One vector is turned by the same rotation once a tick. Each row is the vector after some number of ticks, and that number follows the row.
The counts run from 0 to 198.
27.6 -49.3 36.7 17.6 -12.5 15.7 23.5 -1.1 -48.1 0.2 14.3 8.1 2.7 -15.1 3.4 -27.2 12.5 20.5 14.2 -41.0 -35.5 -5.9 -6.8 31.3 9.1 2.5 -20.0 3.3 22.8 -18.3 -20.4 27.0 -16.7 -23.1 => 186
15.4 -9.4 8.1 -36.8 -0.3 30.8 -16.9 1.7 26.7 -10.2 7.4 29.8 -6.3 17.4 7.3 -22.9 -7.1 26.7 6.7 -4.4 4.2 -27.1 -21.7 10.9 -44.3 -6.5 -52.2 2.0 44.4 24.9 -36.6 -18.6 4.3 -6.5 => 75
4.8 1.4 33.6 37.6 -16.4 25.2 1.4 52.7 12.2 2.3 12.4 -2.6 15.0 5.3 10.6 -12.2 -3.6 7.6 -30.2 16.3 -22.2 38.1 4.9 22.6 15.0 -4.1 27.6 11.7 -13.9 -13.5 37.0 24.9 -10.7 39.4 => 11
-30.1 -12.3 -20.8 26.2 19.7 3.4 14.2 -25.0 -39.9 -12.9 -3.8 0.8 0.2 -33.1 30.0 -13.6 8.0 38.8 31.2 -19.1 4.6 -27.9 0.4 27.1 24.9 8.8 -22.5 -6.4 -4.6 -6.5 -11.9 12.0 -15.2 -23.7 => 60
-14.5 7.8 36.5 21.8 -3.2 26.4 5.6 -1.9 -1.8 -31.0 -29.3 -10.1 2.5 0.0 -10.1 8.1 23.1 -9.7 -4.9 38.5 -29.6 1.3 -10.5 12.1 22.0 -47.9 39.9 -18.2 -29.7 -29.2 27.8 22.9 -23.9 -10.9 => 0
2.8 -16.3 -15.0 2.5 1.7 20.3 20.2 -31.4 18.4 3.8 19.3 -13.0 17.6 -24.9 -19.9 -48.7 9.3 -16.3 21.6 11.2 -0.6 8.7 14.4 -2.8 7.3 -11.1 16.6 20.4 17.9 -40.7 29.6 45.4 1.2 39.1 => 16
3.4 20.4 21.7 -54.4 -14.4 43.8 -22.4 -0.9 29.8 -7.0 -34.3 -20.3 -3.9 -1.3 -4.1 -5.0 -2.7 -25.8 11.3 -6.7 -9.1 -14.8 -30.0 -23.7 -19.7 -64.2 1.1 -6.9 16.2 -9.3 -13.0 3.0 -7.1 7.7 => 99
-6.1 5.6 8.3 -24.0 12.8 15.9 18.9 -12.0 12.1 -7.6 -19.6 -8.1 -5.1 -2.7 -13.4 -43.3 -11.7 -24.7 62.3 -25.4 -1.0 -39.6 -3.9 -1.4 -35.2 -6.6 -22.9 -3.6 44.1 -10.7 -14.8 3.8 2.9 -12.2 => 87
5.9 11.2 0.9 -20.1 6.0 8.3 9.9 -5.6 38.0 11.4 -9.2 -24.4 2.3 -5.6 -10.1 -21.8 -2.8 -50.2 -0.8 -9.4 -1.7 1.7 -11.4 -23.3 -9.1 -13.1 47.3 11.2 5.6 -48.6 29.9 38.7 -6.7 31.8 => 124
19.7 -12.9 4.4 11.6 1.3 10.3 -2.5 50.7 3.5 22.7 14.9 22.0 12.5 28.0 2.0 -6.2 16.0 8.4 12.5 -23.4 24.1 4.4 -13.4 16.9 -63.0 -19.6 -7.8 8.5 35.2 7.8 -17.6 21.5 -9.7 49.1 => 191
20.3 -13.2 0.0 9.4 22.6 -24.2 -4.0 -30.5 44.5 4.7 40.1 43.7 -13.6 6.4 22.9 -30.4 -8.5 -5.3 -22.1 3.9 0.6 -7.2 4.4 10.6 -48.3 46.7 20.7 31.5 9.8 2.3 7.3 16.3 -5.1 37.7 => 148
2.6 -12.4 1.5 41.7 -0.2 0.1 11.4 35.7 -31.3 5.0 5.6 11.3 37.2 17.6 -10.8 -7.9 31.1 22.0 36.3 -18.5 26.7 -0.8 -0.1 33.7 -46.2 -17.0 -3.6 -1.9 24.6 -9.0 -9.0 28.7 -20.0 28.7 => 192
-44.4 10.6 13.5 52.4 14.4 0.1 4.1 25.6 10.1 -31.0 -13.9 15.4 -2.4 2.9 2.4 -10.1 -5.2 -1.8 1.6 27.9 6.4 6.9 39.5 32.0 -12.5 23.0 18.5 -14.3 -14.1 -6.4 51.8 11.5 -21.3 27.7 => 121
9.9 -37.6 21.4 22.6 -8.2 -8.2 10.4 -8.8 -38.3 -3.7 30.5 32.7 8.6 -1.0 -1.4 -15.1 21.2 28.5 23.8 -27.9 3.6 -1.7 0.7 30.1 -20.4 10.7 -31.9 8.3 30.9 -0.6 -7.1 20.9 -26.6 6.6 => 77
-32.4 4.2 7.3 24.8 23.6 -6.1 20.8 24.7 -18.7 -23.5 -42.7 -8.4 12.6 -2.7 -10.1 -12.2 3.9 6.0 56.9 8.2 -7.5 -44.3 -8.1 24.3 -25.6 -37.8 5.6 -23.7 -7.7 -18.8 15.2 14.6 -26.2 -31.9 => 194
-19.7 1.1 -11.7 19.4 45.2 -23.4 6.7 -4.8 29.4 -1.7 8.3 32.5 -23.4 -11.5 33.1 -23.6 -26.0 4.0 -1.7 -12.8 -8.2 -42.7 4.8 13.4 -41.9 50.6 -14.3 10.7 6.9 14.0 -1.8 -17.7 -1.7 -9.1 => 50
20.2 -14.9 -26.0 16.3 10.0 -9.7 -0.6 -5.5 15.5 16.7 38.7 31.7 18.2 7.4 17.3 -23.8 14.0 23.0 -17.8 7.9 20.7 8.8 -8.5 23.6 -44.9 10.0 31.1 24.5 -4.9 -6.4 -9.7 34.5 -1.9 54.4 => 40
13.3 -18.6 20.6 17.6 -9.7 14.0 -15.5 25.7 -33.8 21.3 11.4 15.5 8.4 -3.6 50.9 8.3 25.5 49.5 -19.4 -30.4 9.7 26.3 -29.2 22.0 4.9 -6.6 17.5 8.1 -10.5 22.1 -16.5 8.8 -12.4 34.7 => 65
7.3 -23.9 -18.1 11.4 -5.6 47.9 10.4 21.3 1.3 30.8 29.1 6.0 1.0 -14.7 42.4 -27.4 -6.5 52.6 -30.9 -3.0 -24.0 10.8 -0.8 30.5 32.0 1.6 -22.5 18.1 0.8 -1.3 -20.5 3.9 13.3 12.6 => 47
-1.1 -7.5 43.9 28.7 23.4 -12.7 16.5 26.6 -20.8 -16.1 -30.8 8.3 -11.6 1.4 11.4 -6.2 -0.2 -2.8 14.2 -5.9 -46.2 -29.9 -7.6 31.8 -23.7 1.4 -12.0 -18.6 -2.3 1.4 8.6 11.1 -32.9 -51.2 => 79
-5.2 -3.4 27.3 -22.5 -42.4 54.5 -17.8 0.3 -9.9 -15.1 3.5 7.3 9.3 -9.2 0.2 -12.2 16.8 37.5 17.5 -1.2 11.2 24.8 -3.1 13.0 21.5 -28.9 -23.6 9.4 33.4 -3.9 -12.3 -3.3 -1.6 50.1 => 101
14.4 -4.4 -43.9 0.1 16.4 -2.2 24.8 -27.8 -13.1 18.5 12.2 7.2 16.0 -23.3 26.6 -34.4 16.7 15.8 38.5 -29.5 13.1 -17.7 -26.4 1.3 -20.9 -11.1 20.8 7.9 11.2 -31.0 -28.0 39.0 -16.4 18.1 => 167
-12.1 -35.5 38.9 53.1 9.6 -20.2 18.7 13.2 -53.2 -13.7 -2.8 20.3 4.2 -3.0 5.6 -13.1 17.1 17.0 22.1 -9.4 -20.7 -6.8 6.2 46.9 -14.7 9.4 -14.9 -4.0 17.4 -11.9 2.4 10.1 -31.5 -17.7 => 78
34.9 -9.9 20.0 -26.3 -0.4 13.8 -28.6 23.6 -8.9 19.4 15.2 2.5 -10.1 -2.2 51.9 -13.9 6.2 29.9 -15.9 -47.5 -11.1 12.6 -38.9 3.1 -5.7 6.8 -3.3 11.3 15.7 23.1 -33.2 3.7 -10.1 25.0 => 64
6.6 -22.8 -20.6 18.2 17.2 13.7 23.3 -27.6 -31.3 14.5 3.2 -11.2 15.7 -41.0 18.5 -12.2 25.2 43.9 33.2 -26.0 -7.4 -19.5 -15.1 7.4 25.0 -19.4 12.1 -0.8 -13.0 -33.6 -20.5 39.3 -14.1 -3.4 => 168
23.4 -8.1 14.5 -40.6 -28.3 52.6 7.1 21.0 11.0 18.1 -3.5 -30.9 8.5 -11.0 -6.4 -25.9 7.9 2.7 14.9 -31.1 -6.6 -0.2 -38.9 -15.1 18.1 -32.2 -19.0 6.7 36.1 -17.8 -21.1 10.2 3.5 13.1 => 197
31.8 -23.3 -27.2 -16.4 -6.5 46.7 14.3 -3.5 25.5 25.9 31.9 -6.0 6.7 -16.9 29.2 -27.5 -7.4 23.1 -31.5 -17.4 -20.8 -4.1 -9.5 -2.0 12.6 -10.3 -15.8 28.4 12.2 -27.2 -29.6 19.8 27.0 10.7 => 46
3.4 12.0 -40.6 -10.7 36.3 -14.9 -7.2 -24.4 18.1 7.6 2.3 15.1 10.6 -0.7 36.4 -23.3 12.0 12.5 43.2 -26.8 26.2 -31.4 -29.3 -10.8 -48.9 0.1 18.8 11.9 10.8 -6.6 -24.5 18.7 -3.5 17.1 => 166
13.5 4.9 21.0 -11.8 13.9 19.5 -10.2 49.9 35.3 18.3 -8.9 18.8 -5.2 36.2 15.6 -1.6 -4.2 -4.0 -5.9 -29.4 -5.2 -5.6 -32.9 10.5 -67.0 -13.2 -3.0 -2.2 26.2 20.6 -12.9 -2.8 -6.0 22.3 => 190
25.8 -18.0 57.8 -5.7 -13.6 14.7 8.7 7.3 42.1 6.5 -0.3 13.9 -14.3 6.2 -14.2 -24.9 -7.8 -43.5 -31.8 -17.3 -40.7 10.0 -7.4 -23.7 -5.9 7.0 14.9 20.6 17.3 -12.4 23.9 25.9 -9.0 21.3 => 9
19.0 2.3 -13.2 -3.9 15.6 2.3 -13.3 1.8 58.1 13.5 29.9 41.1 -2.3 18.3 40.8 -2.9 3.3 12.4 -47.0 5.5 7.6 1.2 -14.1 10.6 -39.5 10.9 25.1 23.4 1.1 12.9 -16.2 16.5 1.6 43.9 => 39
